In the rows, 128 means zero.
Named turns come first, each shown by rows before and after it. Which turns, in which order, take the first row of each pair that follows to the second? Write the first one first, as in the answered first pair.
j151 (before => after):
[133 143 119 138 140 164 136 108 144 113 124 144 150 139 124 127 151 142
 118  83 118 101  95 113 118 131 148 121 113 154 137 121 113 171] => [171 121 154 158 143 143 120 119 133 116 128 128 142 129 102 162 169 122
 116  84 132 116 131 105 135 130 127 138 149 157 115 124 128 140]
[133 124 134 125 121 137 120 127 126 140 132 123 142 121 126 125 137 112
 123 117 110 125 129 120 141 120 131 127 132 126 133 130 120 133] => [133 123 134 123 119 138 120 129 128 141 134 124 140 119 128 123 135 112
 123 121 110 125 127 124 142 121 132 125 132 121 134 130 127 133]
[139 140 125 130 125 111 153 116 123 130 123 162 139 126 125 120 154 134
 124 117 113 154 130 117 137  99 125  94 134 100  98 116 180 162] => [131 144 119 130 132 115 162 107 122 124 118 160 146 132 129 118 156 144
 123 110 114 149 119 105 132  99 129  93 127 108 103 114 159 172]
[110 135 123 125 135 135 167  94 128 120 121  77 166 151 127 129 155 162
 119 111 130 126 115  95 102 128 142 164 110 175  91  99  99 127] => [148 110 161 138 118 110 138 124 129 136 136  74 142 136 103 148 156 127
 122 128 136 146 155 116 127 127 123 177 151 154  66 107 156  90]
j393 (before => after):
[147 123 149 151 121 106 125 139 119 123 110 139 122 141 123 136 117 133
 131 137 143 144 160 140 129 140 127 120 137 131  95 118 153 119] => [149 122 144 146 114 110 116 142 123 129 119 144 118 132 125 133 113 126
 131 149 141 139 152 147 129 135 126 125 133 124 103 122 170 124]
[110 138 113 125 159 155 138 106 114 121 117 125 161 142 113 152 118 128
 135  86 132 111 109  91 155 118 126  94 116 164 147 135  72 117] => [142 129 105 128 157 150 104 105 107 130 138 121 164 121 106 165 112 117
 129 133 145  99 102  90 148 110 124 120  96 173 162 140 105 135]
[130 154 111 147 175 103 148 103  96  94 141 136 154 157 163  96 149 155
 100 123 147 142 112 108  97 136 151  91  82 115  71 116 125 125] => [151 147 102 144 166 103 119 104  94 106 160 135 156 136 160 101 141 143
  96 161 155 131 101 113  92 128 150 110  63 116  87 124 157 140]
[128 126  88 135 138 121  82 103 121 153 137  88 152 144 172 172 130 128
 107 174 146 105 108  92 118 130 105 163  98 182 133 142 117 131] => [ 85 134  79 102 104 142  85 122 154 177 150 107 125 140 187 127 114 112
 111 167 116 100  81 133 132 122 111 142 105 140 147 153 139 132]
j913 (before => after):
[138 126 111 129 132 107 129 131 125 126 139 132 147 114 117 142 111 142
 117 150 138 140 131 101 128 125 150 129  97 130 140 117 143 131] => [131 124 112 132 137 105 134 130 123 123 136 127 149 126 120 147 110 148
 118 144 143 142 134  96 128 129 142 131 102 142 138 116 129 127]
[161 107 131 116 125 133  91 122 133 167 164  88 121  91 103 149 161  88
 101 142 123 116 116 106 133 121  96 144 142 137 152 152 129 149] => [190 114 133 124 123 123  87 126 126 158 160 107 121  82 101 151 148  92
 110 158 125 120 133 116 128 122 115 143 127 119 129 141 171 157]
[113 174 117 143 116 136 173 113 113 150 115 142 138 118 153 117 135 164
 107 118 118 108 125 136 105 128 147  99  88 141 144 123 107 123] => [108 173 118 137 114 140 170 115 114 154 120 140 136 111 152 116 139 157
 108 117 114 105 122 135 106 126 147  98  89 138 150 125 105 125]
[132 101  76 129 155 106  91 109 122 123 148  80  90 105 135 143 121 110
 121 161 159 113 109 170 132 108  95 163  94 117 146 139 142 117] => [143 103  76 137 158 101  93 111 119 114 144  87  90 108 135 146 114 116
 128 165 163 116 122 174 127 113 100 162  89 115 134 132 155 117]
Then:
(two turns a pair)
[125 116 108 132 135 134 110 123 131 136 136 126 142 146 138 117 126 139
 124 145 143 119 118 138 111 139 124 135 100 142 142 143 147 137] => [107 124 117 131 141 133 138 123 133 125 117 127 141 166 143 114 133 148
 130 111 136 127 124 134 117 147 126 121 115 141 128 137 118 124] -> j393, j393
[156 120 150 101  95 111  94 139 147 127 119 180 129  94 110 111 141  85
 133 161 108 147 181 121 155 119 153 140 131 104 114 169 203 108] => [133 118 153 133 120  85 127 133 136 104  77 159 145 167 123 137 134 132
 135 136 146 167 210 101 144 151 123 137 143 172  91 160 130  74] -> j913, j913
[172 110 171 119 121 102 124 143 125 124 105 113 116 146 111 136  92 137
 125 171 148 133 153 153 125 133 131 142 129 116  88 123 179 111] => [121 134 136 107 125 119 152 129 135 115  84 122 126 180 141 108  72 173
 126 160 145 122 123 158 106 142 142 123  98 136 107 119 136 132] -> j151, j913
[ 94 105 171 133 115 115 134 151 138 127 124 101 130 158 116 118 128  96
 145  70  91 145 158 148 159 145  85 161 193 154 136 163 132  83] => [143  90 158 138 115 111  86 149 124 138 153  93 136 127 104 137 120  84
 138 135 108 131 150 144 143 132  81 197 165 169 157 171 177 108] -> j393, j393
[216  98 154 130  93 116 104 134 130 137 135  89 128  88 125 167 137 150
 122 158 127 133 106  81 137 116 143 171 130 122 139 123 152 121] => [170 126 111 106  87 145 127 118 142 132 126 109 138 101 155 126 117 176
 123 155 108 112  61  92 116 116 170 152  85 118 165 121 131 163] -> j151, j151
[ 88 165 134 112 108 105 104 139 140 151 147 125 126  93 114 105 136 180
 149 105 153 133 125 135 147 165 143 144 133 101 159 137 119 125] => [ 95 164 136 111 116 110 102 131 133 146 151 122 132  83 111 111 145 177
 147 102 152 128 120 122 144 159 147 148 129 101 164 138 114 131] -> j151, j913
[164 135 170 126 159 121 123 143 108 110 135 146 139  91 119 160 159 109
 153  89 124 112 150 138 124 104 148 129 136  92 102 129 146 120] => [140 151 159 121 156 128 146 139 116 101 121 160 138 108 133 138 149 126
 160  73 117 114 146 147 119 110 160 110 128  85  96 123 137 126] -> j151, j393
[147 125 115 140 131 132 107 150 126 147 154 120 113  98 108 153 131 109
 110 142 146 148 163 139 164 111 115 140 108 115  99 121 137 174] => [122 142  89 131 146 150 127 126 124 136 141 121 130 109 124 144 131 134
 107 128 142 137 136 123 147 111 128 131  82 132 118 115  97 201] -> j151, j151
[123 172  91 124 122 138 165 102 133 105 108 157 135 146 152  88  95 170
 147 117 132 119 123 160  96 124 163 119  76  97  96  98 149 153] => [116 145 114 134 163 145 166  75 112 107 108  96 155 145 135 135 151 154
 126  73 146 114 115  92 106 116 123 138 114 154 130 111  51 131] -> j151, j913
[123 127 164 135 133 117 161 142 132 115 113 126 126 132 140 121 138 116
 115  89 118 125 163 127 127 125 146 112 147 111  95 130 105 106] => [159 113 145 127 118 118 107 146 129 134 148 126 124  96 132 125 124  96
 109 157 127 107 147 135 118 109 144 143 116 113 122 141 164 133] -> j393, j393
[142 145 144 122 167 115 146 120 125 116  91 117 127 128 133 129 152 160
 149 107 107 144 158 100 124 102 157 120 168  99  94 121 128 131] => [133 143 147 122 159 108 147 130 130 120  90 119 118 142 135 126 143 161
 151 107 111 149 165 111 129 110 149 118 177 100  89 125 129 119] -> j151, j913
[158 101 111 151 145 116 104 146  86 160 153 104 141 162 128 157 118 172
 144 190 156 114 117 135 171 114 136 104 128 143 130 166 166 118] => [102 121  99 127 128 135 138 154 110 162 141 125 129 182 148 113 107 181
 152 154 128 115  96 162 177 118 151  70 132 114 130 167 153 118] -> j151, j393
[120 116 117 125 130 124 111 120 127 132 145  98 132 122 122 138 130 113
 111 142 142  97  80 109 127 111 103 137 118 153 176 143  99 145] => [128 111 125 121 106 117  97 144 139 148 157 110 113 112 117 129 116  94
 115 159 137 104  91 138 139 109 100 136 130 127 163 150 144 132] -> j151, j151
[143  87 128 152 126  95 106 144 125 111 161 118  97 136 112 139 125 155
 161 137 150 150 154 118 107 132 120 147 139 138 137 107 104 121] => [122  87 122 134 106 104 100 157 143 130 173 126  80 131 117 118 115 140
 160 142 137 147 139 143 116 127 117 141 143 120 148 117 121 122] -> j913, j151
[ 71 147 108  94 118 143 139 116 164 128 134 120 144 134 156 103 130 127
 138 110 116 113  73 134 124 117 135 122 140 100 127 124  86 151] => [112 157 110 106 114 129 135 121 155 110 133 149 143 121 152 103 110 135
 151 137 120 120  98 150 114 119 164 123 117  71  92 107 149 165] -> j913, j913
[ 93 155 124 115  84 106 152 160 178 139 119 142 102 133 169  80  39 164
  90 187 146 142 105 197 118 125 133 133  88 141 151 132 145 113] => [ 84 160 141 138 112  93 188 148 164 114  85 131 116 169 171 100  51 193
  94 142 161 160 131 171 116 144 128 122 107 168 124 121  88  90] -> j913, j393
[159 109 131 113 133 120 108 110 122 116 157 120 125  96 125 132 119 109
 112 139 132 118 106  94 142 113 123 133 138 130 146 115 155 156] => [147 118 120 107 131 126 113 106 124 113 154 124 128  98 133 122 114 117
 111 138 127 113  96  94 135 114 130 127 125 130 154 116 147 166] -> j151, j151
[135 180  82 156 171 114 168 114 135  92  55 122 168 130 145 110 144 178
  98 152 145 124 124 143  99 153 153 119  59 135 122 120 122 172] => [128 173  72 153 165 115 155 117 139 102  63 115 167 136 149 112 137 176
  95 168 151 116 112 145  97 154 139 126  52 152 139 127 117 172] -> j393, j913
[104 134  97 135 125 114 114 126 142 144 116 125 117 176 129 107 115 139
 114 164 133 140 149 161 120 146 127 120 142 155 125 145 110 115] => [ 98 129 103 134 134 119 120 120 137 143 113 114 121 175 126 114 128 134
 109 149 132 138 147 146 122 143 122 121 151 161 131 147  85 112] -> j913, j393
[138 130 132 113 121 145 113 125 137 131 140 137 114  96 123 130 134 105
 127 140 107 113 127 124 152 104 123 119 156  97 137 113 151 146] => [141 146 115 118 128 146 125 113 132 114 128 150 125 105 133 124 122 130
 133 144 109 111 127 123 133 109 141 112 130  97 127  99 154 164] -> j151, j913
[ 86 128 145 124 117 125 149 154 145 145 129 133 104 162 128 112 122 120
 140  88 110 139 144 156 165 140 109 106 181 124 119 137 111  96] => [ 74 136 130 103 110 146 147 146 152 152 138 141 107 142 134  92 123 114
 140  91  93 127 117 156 161 126 124 102 162 105 138 139 120 121] -> j151, j913
[194 105  83 164 119  86 103 151 121 131 144 128 107 123 103 144 128 166
 149 165 149 141 175 135 130 142 125 152 160 104 159 126 164  69] => [149 119  55 145  99  99 117 159 144 141 141 146  96 148 126 107  99 180
 152 168 138 135 153 166 126 148 127 133 144  96 170 130 168  76] -> j913, j151
[120  79 114 134 107 133  93 141 132 147 115 104 122 143 145 122 123 133
 111 181 153  96  99 126 126 118 102 159 146 176 148 138 154 107] => [ 73  95 110 119  98 146 126 146 152 145 100 119 111 161 162  89 119 142
 118 142 129  99  88 142 133 123 111 131 157 154 144 135 132 100] -> j151, j393
[ 99 116 126 125 121 133 112 153 141 147 146 117 109 133 125 121 118 116
 128 134 117 125 107 151 139 120 118 125 138 122 151 149 131 120] => [128 125 126 142 124 118 115 158 131 133 136 138 112 135 126 123 103 131
 138 148 128 136 133 162 128 128 134 125 125 113 119 135 167 124] -> j913, j913
